In the rows, 128 means zero.
Named turns come first, each shown by rows before and after it. Which turns, in which order, take the first row of each pair that follows to the second? Write the first one first, as in the answered first pair.
turn Fur:
[155,134,134,136,131,76,148,108,139,114,135,131,171,100] => [124,129,108,107,99,152,114,153,126,150,132,174,116,172]
[154,137,70,105,73,152,142,151,141,148,115,135,146,145] => [125,132,150,112,162,147,126,105,105,137,108,84,68,162]
[109,123,141,127,143,122,126,122,119,123,128,119,83,127] => [134,125,114,134,114,99,145,127,145,119,127,129,140,95]
[134,126,124,118,128,140,150,143,149,103,102,123,143,64] => [109,119,125,105,122,181,130,163,134,126,100,134,100,107]
turn Gimo:
[129,132,114,149,128,107,101,69,108,152,160,126,177,142] => [133,127,104,146,119,127,123,86,118,126,138,124,199,82]
[141,130,142,125,107,143,165,158,149,98,97,129,157,84] => [110,129,182,125,150,159,142,143,118,105,98,110,94,120]
[146,136,106,147,159,102,129,132,147,151,146,132,172,140] => [143,130,111,144,164,133,144,142,148,123,119,121,171,88]
[151,134,117,111,85,67,140,141,148,154,154,133,164,173] => [154,129,114,106,82,120,168,161,155,104,111,120,166,72]
turn Zaz:
[143,127,146,134,146,96,129,108,130,117,132,126,166,124] => [135,128,148,139,153,92,123,103,123,118,134,125,156,135]
[125,132,101,115,115,138,130,140,105,112,125,134,142,123] => [111,130,121,116,136,144,122,132,96,108,126,123,113,129]
[140,137,152,131,168,134,124,131,144,111,108,123,95,124] => [151,140,117,128,123,113,115,145,158,141,134,155,133,164]
turn tetuz:
[105,142,123,124,126,147,123,125,103,156,162,140,123,148] => [118,137,113,127,118,155,147,130,119,131,142,138,152,86]
[144,144,157,126,165,90,126,104,115,111,131,125,120,152] => [124,133,143,107,144,167,121,137,111,104,103,140,90,128]
[107,117,108,114,100,138,100,148,140,125,137,139,160,136] => [115,121,113,120,105,119,104,136,145,124,143,134,172,136]
[140,117,141,145,133,108,131,121,123,127,123,98,141,100] => [117,117,150,134,136,132,112,124,109,149,128,109,101,146]
Now pairs of rows:
(two turns a pair)
[116,120,128,125,130,120,104,116,119,159,141,131,114,191] => [149,123,120,139,135,92,144,107,142,119,128,108,174,102]
Fur then Gimo
[121,147,149,158,112,129,141,148,134,103,122,121,78,147] => [136,150,147,166,109,95,142,135,141,111,135,123,104,152]
Gimo then Fur
[125,114,97,108,88,192,111,200,139,126,100,177,112,160] => [143,131,173,153,175,59,106,111,126,139,145,116,121,204]
Fur then Gimo
[157,125,91,107,119,152,132,178,147,134,140,139,179,127] => [142,127,93,99,119,167,115,181,139,150,145,144,155,158]
tetuz then tetuz
[155,129,90,134,100,134,144,160,152,99,123,147,191,90] => [107,129,159,136,173,144,96,125,99,125,139,121,75,180]
Gimo then Gimo
[78,128,166,158,173,169,118,111,98,122,115,112,71,145] => [93,134,177,172,186,119,120,84,102,122,131,101,98,157]
tetuz then Gimo
[157,138,124,137,118,73,150,110,141,123,128,134,193,101] => [140,142,167,142,161,63,134,83,119,130,135,115,151,134]
tetuz then Fur
[128,131,148,139,131,77,106,117,125,140,166,128,183,139] => [104,123,124,112,98,160,92,165,118,153,145,163,142,148]
tetuz then Gimo
[142,130,97,116,90,164,137,170,154,128,101,145,135,89] => [140,131,93,114,80,146,118,166,154,157,118,162,129,140]
Zaz then Zaz
[141,132,99,124,82,120,144,147,141,134,147,142,155,117] => [124,130,162,135,155,121,141,114,118,110,138,95,104,103]
Zaz then tetuz
[114,126,162,161,191,130,96,120,125,172,140,96,83,162] => [134,127,90,147,110,132,94,160,153,199,152,149,144,182]
Zaz then tetuz
[114,129,153,129,166,170,114,128,160,124,138,140,38,218] => [168,129,76,130,83,162,166,169,215,94,124,165,160,114]
Gimo then Gimo
[143,102,141,134,165,135,149,136,149,91,100,104,132,56] => [167,119,121,149,144,58,134,115,155,135,152,124,176,134]
Fur then tetuz
[104,134,151,147,162,101,116,93,109,141,136,104,116,175] => [128,134,143,153,156,83,146,93,128,108,127,91,166,105]
tetuz then tetuz
[102,151,101,117,142,170,101,133,102,129,122,187,114,149] => [112,147,104,121,149,172,125,134,111,96,102,170,134,88]
Gimo then Zaz
[144,129,139,136,155,114,144,109,128,118,133,94,145,49] => [109,121,112,104,114,194,112,156,111,151,122,136,88,101]
Fur then Gimo
[121,135,149,128,140,111,118,99,118,139,145,125,130,162] => [138,131,125,126,115,129,142,121,137,109,123,126,167,95]
Fur then Gimo
[149,135,155,114,136,137,127,113,135,102,98,100,140,57] => [159,141,115,113,88,95,101,121,147,161,141,147,171,151]
Gimo then Zaz
[144,122,70,119,109,133,118,146,162,117,107,169,189,86] => [126,129,119,133,167,79,74,98,128,160,148,147,134,196]
tetuz then Fur
[126,122,120,117,136,149,134,129,127,118,115,120,132,113] => [126,127,119,123,130,126,119,124,129,140,135,129,134,157]
Gimo then Gimo
[112,132,105,120,132,152,119,161,134,139,113,151,106,149] => [132,139,137,142,170,87,126,117,133,134,127,120,125,147]
Fur then Gimo
[95,150,163,139,125,185,175,171,112,110,91,115,70,99] => [98,156,193,151,164,132,163,136,101,123,111,94,57,140]
Fur then Gimo
[136,119,94,118,95,106,141,142,140,136,155,142,160,140] => [121,119,114,116,118,107,118,134,122,153,164,137,123,180]
Zaz then Zaz
[141,147,193,165,111,67,124,107,152,88,178,110,144,124] => [110,138,209,150,123,112,96,114,129,107,176,113,78,169]
Fur then Fur
[123,124,159,154,132,77,143,99,145,139,147,105,167,136] => [88,114,159,134,131,147,116,123,119,157,139,123,97,182]
Gimo then tetuz
[119,117,154,143,182,116,112,99,122,136,145,124,90,175] => [144,116,139,151,170,111,157,107,146,87,126,107,146,79]
Gimo then Zaz
[115,89,118,84,154,140,70,108,120,109,151,119,98,202] => [146,96,124,105,165,75,92,78,138,96,160,99,156,170]
tetuz then tetuz
[142,133,137,187,117,63,153,114,133,120,137,163,174,125] => [132,123,114,165,93,129,164,151,137,97,104,174,163,73]
tetuz then tetuz
[157,145,150,121,157,138,119,125,93,118,128,126,100,166] => [165,141,113,111,116,169,128,158,108,119,117,156,127,150]
Gimo then tetuz
[167,128,146,145,137,79,143,86,123,126,79,93,167,117] => [154,124,109,122,87,110,112,120,123,174,93,145,149,193]
tetuz then Gimo
[128,105,153,145,184,116,145,99,96,74,105,110,111,133] => [113,98,116,123,139,183,136,146,96,85,90,151,91,147]
Gimo then tetuz
[125,126,100,119,91,162,125,154,132,145,133,161,136,143] => [134,140,140,139,138,92,121,107,126,149,156,128,139,168]
Fur then Gimo
[125,128,102,112,89,141,127,144,124,120,112,130,130,121] => [138,135,124,127,113,97,135,110,128,109,119,105,145,113]
Gimo then tetuz
[135,145,116,139,125,111,140,116,110,128,148,127,146,159] => [124,139,128,132,142,151,151,120,109,98,124,111,129,108]
Gimo then Gimo
[136,122,141,115,132,162,101,141,97,136,108,138,93,143] => [144,123,165,124,158,137,110,119,92,122,108,113,97,127]
Zaz then Fur
[102,125,152,146,113,119,118,117,110,126,134,117,98,166] => [102,125,162,150,124,130,135,118,114,101,118,102,97,124]
Zaz then Zaz
[121,108,118,133,118,120,121,117,123,134,121,134,109,203] => [145,111,117,144,121,77,138,95,137,120,126,121,154,169]
tetuz then tetuz
[110,121,131,105,157,98,123,94,145,145,135,124,100,142] => [117,123,132,108,160,104,139,92,151,121,127,114,111,100]
Fur then Zaz
[153,152,166,137,117,78,163,97,165,104,110,128,174,121] => [153,151,161,135,113,71,153,102,162,124,123,140,175,152]
Zaz then Zaz
[107,107,121,143,93,177,120,199,146,130,71,136,125,134] => [130,112,122,161,98,138,145,180,163,109,76,122,177,89]
Fur then Fur
[119,127,111,127,127,147,130,138,115,120,118,120,119,97] => [134,134,112,139,134,109,133,118,119,121,129,113,146,97]
Gimo then Fur
[128,123,106,111,103,153,115,136,120,147,123,150,117,158] => [144,131,135,134,142,91,127,93,123,137,140,118,142,148]
Fur then Gimo
[111,132,135,107,113,131,95,148,123,133,96,146,112,133] => [132,137,135,122,114,80,115,130,135,127,110,139,156,115]
Zaz then tetuz
[115,134,141,167,140,184,101,127,103,161,134,98,60,151] => [149,139,156,189,162,129,140,97,122,127,129,64,117,78]
Fur then Gimo
[123,119,111,152,106,171,115,184,120,84,96,145,134,77] => [133,120,128,162,130,147,120,169,116,72,97,125,143,55]
Fur then Fur
[117,120,155,135,159,120,155,110,140,101,125,101,132,79] => [92,114,128,110,127,184,137,151,130,124,115,135,94,110]
Fur then Gimo
[131,118,101,127,82,138,136,149,149,116,118,160,166,97] => [113,125,140,137,125,93,100,110,121,153,155,147,124,189]
tetuz then Fur
[168,132,97,140,121,102,136,144,146,152,158,143,164,156] => [170,128,88,137,112,126,149,160,152,133,141,148,167,122]
tetuz then tetuz
[99,118,143,118,137,171,109,128,114,126,122,122,72,139] => [133,129,149,146,151,77,120,91,127,131,154,104,134,147]
Gimo then Fur
